Named turns come first, each shown by rows before and after it. Which turns, in which order, take the first row of each pair that follows to the second? Write the first one first, as in the answered first pair.
turn Z_105:
[-0.06  0.41 -0.12  0.09 -0.80 -0.16 -0.93  0.38 -0.15 -0.20 -0.07  0.14
 -0.51 -1.48  1.94  2.08 -0.72  0.40  0.28 -0.93  0.65  0.48  0.80 -0.35
 -0.13  0.58 -0.23 -0.53 -0.06  0.09  1.29 -0.85 -1.36 -0.42 -0.43 -0.58
 -0.10 -0.32  0.16  0.38 -0.23  0.30 -0.61  0.01] => [-0.12 -0.57 -0.10  0.40 -1.28 -0.87 -0.20  1.18 -0.10 -0.56 -1.12 -0.07
  0.98 -0.36  1.18  1.36 -0.63  0.91  0.30 -1.50 -0.06  0.27  1.03 -0.47
 -0.54  1.63  0.63  0.19  0.23 -0.61  1.29 -0.01 -0.76 -0.07 -0.32 -0.07
 -0.67  0.39  0.28  0.73 -0.11  0.31 -1.00  0.40]
[ 1.23  0.42  0.46 -0.98 -1.32  0.63 -0.63  1.59 -1.11 -0.47 -1.68 -0.59
 -0.39  1.07  2.38  0.96  1.53  0.45  0.13  0.87 -0.74  0.16 -0.29  0.57
  2.30 -0.80  0.17 -0.75  0.52  1.25  0.08  0.77 -0.10 -0.64 -0.73 -0.79
  0.73 -1.36 -0.76 -0.07 -0.54  1.25 -0.06 -0.94] => [ 0.93 -0.50  0.17 -0.52 -0.92  0.79  0.60  2.53 -0.29 -0.79 -2.51 -0.84
  0.82  1.99  1.02 -0.42  1.80  0.81 -0.07  0.14 -1.42 -0.30 -0.10  0.62
  1.92 -0.01  0.86  0.35  0.21  0.82 -0.04  1.64  0.36 -0.07 -0.12 -0.28
  0.45 -0.57 -0.90 -0.11 -0.34  1.25 -0.35 -0.47]
[ 0.29  1.38 -0.01 -1.15 -0.39 -0.99 -2.28 -0.98 -1.28  3.00  2.49  0.87
 -0.82 -0.93  1.12  0.57  0.16 -1.20 -0.61  1.61  1.19  0.09 -0.29  0.37
  0.52 -2.19  0.21 -0.38 -0.17  0.80 -0.30 -1.78 -1.50 -0.29 -1.24 -1.14
  0.07 -0.72  0.39  0.87  0.22  0.68  0.25 -0.31] => [-0.18 -0.55 -0.39 -1.28 -2.41 -2.45 -1.51  0.56 -2.45  2.53  0.56  0.34
  2.12  0.64  0.55 -0.10  0.53  0.67 -1.35  0.28 -0.45  0.42  0.45  0.28
  0.45  0.56  1.64  0.95  0.62 -0.50 -0.93  0.04 -0.93  0.79 -1.87 -1.03
 -1.01 -0.41 -0.47  1.24  0.81  1.25 -0.61  0.09]
[ 0.96  1.40  0.79 -0.24 -0.67  0.71  0.69  2.09  0.60 -0.92 -1.68  0.73
  0.26 -1.77 -0.15 -0.01  0.23  0.93 -0.06 -1.22 -1.15 -0.67 -0.46  2.68
  1.36  1.43  0.09  0.03  4.38 -0.42 -1.47 -1.57 -1.21  0.35  0.12 -0.44
  0.58  0.71 -1.32  0.42  0.82 -1.77 -2.17 -0.29] => [ 1.03  1.41  0.91  0.09  0.52  1.11  0.67  2.00  1.84 -0.99 -1.87  0.80
  0.03 -1.64 -0.62 -0.61  0.28  0.47 -0.12 -1.30 -1.28 -1.31 -0.62  2.68
  1.35  1.05 -0.10  0.18  3.96 -0.47 -1.39 -1.79 -1.02  0.44  0.58 -0.36
  0.43  0.89 -0.85  0.41  0.80 -2.06 -1.93  0.06]
turn Z_352:
[-1.43 -0.03 -0.20 -1.50 -0.41 -1.03 -0.83 -0.75 -1.16  2.40  0.79  1.17
  1.84 -0.59  1.62 -0.33  0.72  0.46 -0.60  0.36  0.75 -0.56  0.43  0.89
  1.55 -0.90  0.92 -0.37  1.30  0.32 -0.11 -0.23 -2.42  0.20 -2.03 -0.74
  0.77 -0.51 -0.09  0.47  0.55  1.66  0.50 -0.15] => [-0.87 -0.96  1.17  0.63  0.12  1.27  2.93  0.88  0.98 -1.22 -2.06 -0.63
  1.43  0.74 -0.37 -0.73  0.30  1.36  0.80 -1.30 -0.30  0.08  0.31  0.77
  1.42  1.16 -0.16 -0.36  0.78 -0.17  0.95  1.09 -0.73 -2.16 -0.39  1.03
  0.43  0.94 -0.60 -0.88 -0.08 -0.71 -0.02  0.61]
[ 0.99  0.41 -0.96 -0.50 -1.31 -0.85 -0.39  0.26 -1.74 -0.50 -0.93 -0.01
  0.87  0.62 -0.06  1.55  0.35  1.59 -1.30  0.29 -1.57  1.24 -0.32  0.29
 -0.74 -1.66  0.14 -0.15  0.01  0.22  1.83 -0.13  1.44  1.07  1.66  0.50
 -0.28 -0.93 -0.51 -0.85 -0.03 -0.93 -0.17  0.47] => [ 1.39  0.75 -0.84  0.22  0.18 -0.11 -0.15  0.02 -0.62 -0.61 -0.69 -0.09
 -0.04  0.29 -0.15  1.49  0.12  1.16 -0.79  0.52 -1.17  0.96 -0.61  0.24
 -1.17 -2.29 -0.84 -0.30 -0.48  0.96  2.08 -0.85  1.46  0.68  2.44  0.73
  0.14 -0.94  0.28 -1.22 -0.43 -1.65  0.10  0.58]
[ 1.22  0.77  0.41  0.33  1.84  2.26 -0.03 -0.32  1.96 -0.51  0.69  0.15
 -1.82 -0.36 -0.71 -0.21  0.04 -1.45  1.41  0.52  1.81  0.75 -0.56  0.26
 -0.73 -1.80 -1.41 -0.89 -0.71  0.83  1.77 -1.32 -0.37 -0.64  1.69 -0.19
 -0.13 -0.60  1.75 -1.59 -1.00 -0.51  0.42  0.47] => [ 0.25 -0.48 -0.33 -1.76 -3.18 -1.72 -1.65  0.25 -2.36  0.88  0.29  0.47
  1.38  0.07  0.57  0.67  0.44 -0.04 -0.48 -0.15  0.35  1.35  0.42  0.55
 -0.52  0.10  1.46  0.11  0.63 -0.54  0.47  0.23 -0.77  1.25 -1.25 -1.06
 -1.69 -1.62  0.32 -0.16  0.48  2.34 -1.15  0.13]
[ 0.54  0.52 -1.44 -1.91 -2.51  1.06 -0.01 -0.43  0.54  0.17 -0.29  1.14
 -0.04 -0.41 -0.34 -1.06 -0.60 -0.73 -0.82  1.14 -1.18 -1.44 -1.88 -2.85
 -1.33 -2.10  0.74  1.24  0.76 -0.47  0.06 -1.53  1.16 -0.16 -0.46 -0.10
  0.73 -1.47 -1.20  1.53 -0.66  0.41  0.60 -0.64] => [ 0.61  0.07 -1.02 -1.31 -2.62  1.05  1.48  0.42  0.91 -1.51 -1.69  0.36
  0.30  0.18 -0.81 -1.08 -0.55 -0.19 -0.25  0.43 -1.83 -0.84 -1.97 -2.61
 -1.39 -1.08  0.66  1.22  0.79 -0.71  0.10 -0.65  1.74 -0.65 -0.24  0.32
  0.48 -0.81 -1.38  1.02 -0.88 -0.22  0.28 -0.46]
turn Z_163:
[ 1.10  0.02  0.72 -0.28 -1.49 -0.21  0.49  0.31 -0.54 -0.74 -1.42 -0.33
 -0.51 -0.12  0.83  1.12  0.25  0.78  0.22 -0.64 -0.89  0.90  0.38  0.10
 -0.31  1.56 -0.01 -0.51  0.98 -0.74 -0.11  0.44  0.67 -1.27 -0.47  0.00
 -0.88 -0.33  0.05 -0.18 -0.01 -0.46 -0.69 -0.10] => [ 0.92  0.13  0.09 -0.75  0.72 -0.50 -1.60 -0.61  0.36  1.76  1.08  0.71
 -0.85 -0.62  1.02 -0.58  0.45 -0.61 -0.36  0.81  0.59 -0.17  0.30  0.31
 -0.34 -0.79  0.10 -0.11  0.40 -0.13 -0.31 -0.94  0.15  0.43 -0.08 -0.81
  0.15 -0.70  1.01  0.72  0.61  0.42  0.06 -0.11]
[ 0.03  1.00 -0.23 -1.54 -1.36 -0.86 -1.90 -0.55 -2.98  1.53  0.69  0.22
  0.14 -1.24  1.27  0.84 -0.12  0.34 -0.81  0.00  0.32  0.34 -0.29 -0.30
 -0.39 -0.03  0.97 -0.61  0.60  0.38 -0.30 -0.10 -0.67  0.33 -1.93 -0.72
  0.35 -1.41  0.22  1.02  0.84  1.57 -0.44  0.25] => [-0.03 -1.03 -0.75 -0.58  0.31 -0.64 -0.60  0.55 -1.04  1.51 -0.05  0.08
  2.32  0.38 -1.52 -2.33  0.16  0.91 -0.65 -0.75 -0.72 -0.56  0.67 -0.35
 -0.85  1.17  1.60  1.25  0.17 -0.49 -0.38  1.21  0.19  1.72 -0.51  0.31
  0.25 -0.02  1.07  1.45  1.06  1.02 -0.29  1.59]
[ 1.13 -0.50 -0.72 -1.16 -1.23 -0.75 -0.67  1.62 -0.33  1.29  1.68 -0.25
  2.02  0.02 -0.99 -1.61  1.73 -2.22  0.26 -0.03 -0.98 -0.48  1.66 -3.20
  1.27  1.25  0.36 -0.72  0.01 -0.30 -2.13  0.15  0.73  0.87  0.69 -0.35
  0.10  1.66 -0.70 -0.96  0.81  1.23  1.90 -0.56] => [ 1.32  0.20  0.03 -1.49 -2.96 -0.72 -0.46  1.49 -1.31  0.27  1.06 -0.46
  1.45 -0.10  0.06  0.23  1.50 -1.63  0.63 -0.28 -1.10 -0.08  1.37 -3.11
  1.55  1.66 -0.19 -1.25  0.65 -0.36 -1.91  0.28  0.83 -0.16 -0.24 -0.26
 -0.34  1.54 -1.36 -1.44  0.62  1.01  1.39 -1.13]
Now pairs of rows:
Each pair is 2 to 4 turns apart.
[ 0.11 -0.09 -0.16 -0.67  0.15 -0.98 -0.41 -0.62 -0.65  1.78  0.42 -0.06
  1.26 -0.07 -0.34 -0.71 -0.73 -0.05 -0.29  0.57  0.26 -0.04  0.44 -0.24
 -0.03 -0.20  0.42  0.72  0.32  0.19 -0.25  0.24 -0.04  0.76 -0.27 -0.28
 -0.06 -0.76 -0.61  1.06  0.16  1.29  0.48  0.18] => [ 0.60  0.61  0.56  0.42 -0.57  0.29  1.14 -0.26 -0.61 -0.61 -0.94 -0.99
  0.01 -0.24 -0.13  1.18 -0.83  0.56  0.53 -0.24  0.07  0.79  0.08 -0.16
  0.26  0.48 -0.31 -0.45  0.51  0.03  0.25  0.48  0.47 -1.48 -0.10  0.24
  0.09 -0.47 -1.11 -0.12 -0.39  0.50  0.41  0.11] : Z_352 Z_163 Z_163 Z_163
[ 1.38  0.07 -0.19  1.31 -0.15  1.76  1.88  0.31  2.10 -2.39 -0.83  0.78
 -0.85  0.71 -0.21 -0.64 -0.38  0.42  1.73  0.42 -0.19  0.30 -1.09 -0.49
  0.10  0.67 -1.08 -0.29  0.42  0.13  0.49 -0.71  2.06 -2.06  2.71  0.70
  0.56  2.15  0.04 -1.08 -0.22 -0.83  0.65  0.31] => [ 1.18  1.37 -1.13  0.30  0.67  0.97 -0.63 -1.41  1.65  0.41  1.87  2.32
 -1.88 -0.65  1.15 -0.85 -0.19 -1.23  1.02  2.25  1.03 -0.32 -1.33 -0.26
  0.05 -1.74 -0.61 -0.81  0.21  0.89  0.08 -2.59  0.83 -0.64  1.76 -0.72
  1.53  0.73  0.95 -0.06 -0.04  0.52  1.46 -0.54] : Z_352 Z_352 Z_352
[-0.31 -0.24 -0.09  1.57  1.95  1.55  1.51  1.67  2.46 -1.16 -1.54 -0.94
 -0.01  0.22 -1.28 -1.84 -0.19  0.21  0.82 -1.32 -0.54 -0.90  0.41  0.30
  0.09  1.49 -0.50  1.65 -0.55 -0.09 -0.44  0.44  1.03 -0.32  1.88  1.23
 -0.02  0.27  0.91 -0.64 -0.37 -1.87  0.16  1.24] => [-0.57  1.83  0.16 -0.64 -2.54 -0.14 -0.69  0.13 -1.95 -0.49 -0.90 -0.43
 -1.32 -1.56  3.00  2.82  0.04  0.46 -0.12 -0.82  0.01  0.90 -0.25  0.05
  1.05  0.15 -0.34 -0.76  1.08  0.53 -0.62 -0.25 -0.35 -1.24 -1.18 -0.40
 -0.18 -1.94 -0.87 -0.48 -0.33 -0.39 -0.57 -0.80] : Z_163 Z_352
[-0.21  1.99  2.04 -0.81 -2.40  1.11 -0.39 -1.27 -1.85 -0.60 -0.31 -0.21
 -2.20 -1.39  2.61  3.74 -0.47 -0.64  0.77  0.45  0.97  0.88 -0.77 -0.32
  0.12 -1.00 -0.88 -2.81  0.39 -0.34 -0.31 -1.99 -1.13 -0.96 -1.48 -1.49
  0.54 -2.14  0.26 -0.99 -0.58  0.12  0.65 -2.17] => [ 0.31  2.26  2.54 -0.29 -1.54  1.86  0.32 -0.91 -1.19 -1.59 -0.37 -0.88
 -2.63 -1.24  2.09  3.33 -0.49 -0.37  1.11  0.33  0.86  0.82 -0.93 -0.10
  0.17 -1.03 -1.23 -2.71  0.38  0.05  0.01 -1.95 -0.78 -1.58 -0.66 -0.89
  0.60 -1.76  0.17 -1.25 -0.81 -0.46  0.97 -1.96] : Z_352 Z_352
[-1.99  0.70  1.96  0.56 -0.39  4.06  3.70  0.00  0.73 -4.13 -2.76 -0.83
  0.99  1.02 -1.96  2.01  0.30  2.16  1.34 -3.23  0.15  0.03 -1.12  0.58
 -1.12  1.14 -2.64 -1.46  2.99 -0.90  0.63  1.80  1.38 -4.76 -0.17  1.28
  0.94 -0.13 -0.42 -0.81 -1.13 -2.68 -1.14  0.88] => [-2.83  1.44  1.42 -1.67 -4.35  1.24  0.89 -1.12 -3.43 -1.88 -1.63  0.24
  1.66  0.30  0.97  4.46  0.65  2.44 -0.38 -2.85  0.01  0.78 -1.06  0.49
 -0.99  0.89 -1.20 -2.44  4.45 -0.99 -0.40  1.55  0.25 -3.54 -3.07 -0.57
  0.52 -1.83 -1.32  0.38 -0.13 -0.19 -1.82 -0.38] : Z_163 Z_163 Z_163 Z_105
[ 1.16  0.90  1.79  0.96  1.56  2.15  0.46 -0.53  1.49 -0.90 -0.44  0.51
 -2.37 -1.65 -0.25  1.63 -0.25 -1.19  0.48  0.44  2.75 -0.28 -0.25 -0.87
  0.52 -2.73 -1.94 -3.32 -0.74  1.17  2.28 -0.62  0.68 -1.44  0.82 -0.74
 -0.49  2.05  0.30 -2.29 -0.93 -1.70  2.93 -0.16] => [ 0.74  1.22  0.54 -1.22 -0.54 -0.76 -2.62 -1.06 -1.67  2.11  1.22  1.76
 -1.20 -2.33  1.30  2.14  0.17 -1.63 -1.09  1.29  2.65 -0.12 -0.13 -0.62
  0.54 -3.34  0.03 -3.13  0.16  1.23  0.97 -1.07 -0.69  0.94 -1.16 -1.98
 -0.90  0.65 -0.17 -0.52  0.11  1.06  2.71 -0.91] : Z_352 Z_352 Z_352
[-0.94 -1.60 -0.56 -1.82 -1.04 -2.29 -1.72  0.51 -1.25  1.91  0.29  1.39
  0.18  0.25 -0.21 -1.35 -0.75  0.93 -0.15  0.39 -0.28  0.88 -0.78  1.36
 -0.52 -0.40  1.19 -0.09  0.83 -0.14 -1.89  0.36 -1.19  1.33 -1.69 -1.46
 -1.44 -1.10  0.67  0.83  0.21  1.96 -1.33 -0.85] => [-0.76 -0.20 -0.13 -1.45 -0.35 -0.96 -2.39 -0.35 -0.57  1.40  0.82  1.42
 -1.99 -0.94  0.65 -0.03 -1.09 -0.08  0.38  0.94  0.94  1.19 -1.41  1.35
 -0.32 -1.93 -0.34 -1.53  0.57  0.90 -0.98 -0.71 -1.39 -0.03 -1.39 -1.66
 -0.75 -1.56  0.81 -0.11 -0.45  1.37 -0.49 -1.43] : Z_163 Z_105 Z_105 Z_105
[-0.33 -3.10  1.71 -3.91 -2.42 -0.46 -1.49 -0.34 -2.53  2.33 -0.82  0.00
  0.13  0.34 -0.93 -0.17  0.70  0.25 -0.50  1.20  0.71  2.93  2.19  0.89
  0.99  2.95  1.69 -0.40  2.43  0.98 -1.98 -0.01  2.33  1.59 -2.44  0.92
 -2.14  0.36 -3.05  0.02  1.35  2.21 -0.33 -1.09] => [-0.04 -1.92  1.38 -4.27  0.06  0.00 -3.13 -1.38 -1.74  4.00  1.06  1.10
 -1.63 -0.81 -0.59 -0.74  0.93 -1.43 -0.57  2.59  2.33  2.57  1.72  0.53
  1.22  0.19  0.83 -0.98  1.86  2.13 -1.52 -1.62  1.77  1.68 -2.02  0.31
 -0.88 -0.13 -2.13  0.09  1.44  2.48  0.57 -1.36] : Z_352 Z_352
[ 0.65  1.00 -0.47 -1.12 -3.79 -0.65 -0.62 -0.50 -2.35 -0.34  0.71 -0.31
 -0.56 -1.20  2.61  4.08  0.30 -0.08 -0.39  0.61  0.73  1.07  0.84 -1.03
  1.26  0.30  0.09 -1.62  0.33  1.29  0.36 -0.02 -1.74 -1.55 -2.00 -0.78
 -0.72 -1.60 -2.59 -2.08 -0.57  0.74 -1.12 -2.02] => [ 0.26 -0.57 -1.32 -1.99 -4.38 -2.38 -0.76  0.43 -2.90  0.72  0.70 -0.08
  1.87  0.12  1.86  2.41  0.65  0.58 -1.01  0.17 -0.06  0.55  1.42 -0.90
  1.15  1.34  1.51 -0.19  0.83  0.48 -0.44  1.06 -1.41  0.28 -2.39 -0.80
 -1.46 -1.38 -3.03 -1.18  0.32  1.79 -1.54 -1.72] : Z_163 Z_163 Z_352 Z_352
[-1.30 -1.58 -1.09 -2.06  0.19 -2.74 -3.43  0.01 -2.09  4.01  2.99  1.35
  1.45 -0.46  1.48  0.48  1.06 -0.77 -1.15  0.99 -0.20 -0.71  0.90 -0.41
  0.04 -0.89  1.64  0.52  1.04  0.52 -0.70 -0.62 -1.08  2.69 -1.86 -0.78
  0.02 -1.43  1.09  1.33  1.17  2.97 -0.97 -0.54] => [-0.22 -0.92  1.56  1.52  1.13  2.11  3.11  1.84  1.63 -3.42 -1.82 -1.55
 -1.22  0.58 -0.33  2.67 -0.15  0.40  2.08 -1.79 -1.36  0.95  0.31 -0.20
  0.32  1.71 -1.59 -1.12  0.47  0.58  1.38  0.96  1.17 -2.92  0.97  1.83
 -0.15  1.04  0.19 -2.24 -0.81 -1.92 -1.51  0.11] : Z_163 Z_163 Z_352
[-0.36  0.46  0.30 -1.75 -4.56 -1.40  0.53 -0.11 -2.88 -1.74 -1.36 -1.23
  1.16 -0.06  1.21  2.84 -0.51  1.28  0.02 -0.12 -1.33  1.18  0.31  1.31
  1.14  2.24  1.01 -1.24  0.95 -0.84  0.03  0.62 -0.15 -0.27 -1.72  0.04
 -2.21 -0.56 -2.04  0.27 -1.31  0.95 -0.86 -0.28] => [-0.50 -1.57  0.10 -0.98 -2.10 -1.35  1.78  1.38 -0.92 -1.76 -2.06 -1.53
  3.07  1.41 -1.44 -0.45 -0.42  1.38  0.54 -0.61 -2.46  0.31  1.38  1.38
  0.64  3.38  1.59  0.86  0.26 -1.52 -0.34  1.61  0.81  1.37 -0.24  1.03
 -2.40  0.90 -1.46  0.82 -0.91  0.63 -0.88  1.02] : Z_163 Z_163
[ 1.92  0.55 -0.25  0.54  0.44  1.83  1.69 -0.54  2.18 -2.01  0.85  0.08
 -1.93 -0.20 -0.67 -1.44 -0.75 -0.91 -0.07 -0.30  0.61 -1.38 -0.67  1.55
 -1.80  1.08  0.72  0.48 -0.42  0.40  1.07  1.81  0.05 -2.66  0.76  0.54
 -0.87  0.88 -0.82 -1.37 -0.05 -0.45  0.11 -1.67] => [ 1.98  1.30 -0.32  0.15 -0.31  1.77  1.66 -0.86  1.42 -1.79  1.14  0.18
 -2.39 -0.52  0.18 -0.36 -0.61 -1.03 -0.02 -0.19  0.87 -0.92 -1.04  1.42
 -1.50  0.84  0.45 -0.06 -0.36  0.79  1.16  1.56 -0.32 -2.71  0.00  0.19
 -0.73  0.82 -0.92 -1.49 -0.05 -0.63 -0.36 -1.97] : Z_163 Z_163 Z_163
[ 1.69  2.65  0.06 -0.44  3.13  3.49  0.55 -1.06  2.88 -1.99  1.75 -0.53
 -1.17  0.32  0.52  1.25  0.93 -0.50 -0.30  0.72  1.72  0.07 -2.42 -1.42
  2.62 -1.09 -0.58  0.54 -2.79  1.68 -1.04 -0.16  1.17  0.30  1.63 -0.27
  2.42 -0.25 -0.43 -1.56  1.49 -0.77  2.36 -1.65] => [ 1.85  2.94  0.87 -0.46  1.99  3.30  0.81 -1.00  2.01 -2.59  0.87 -0.65
 -1.46  0.04  1.14  2.60  1.11 -0.32 -0.07  0.74  1.35  0.52 -2.32 -1.27
  2.88 -0.83 -0.84 -0.13 -2.62  1.60 -1.05 -0.02  1.22 -0.43  1.34 -0.06
  2.15 -0.08 -0.79 -1.96  1.32 -0.85  1.98 -1.71] : Z_163 Z_163
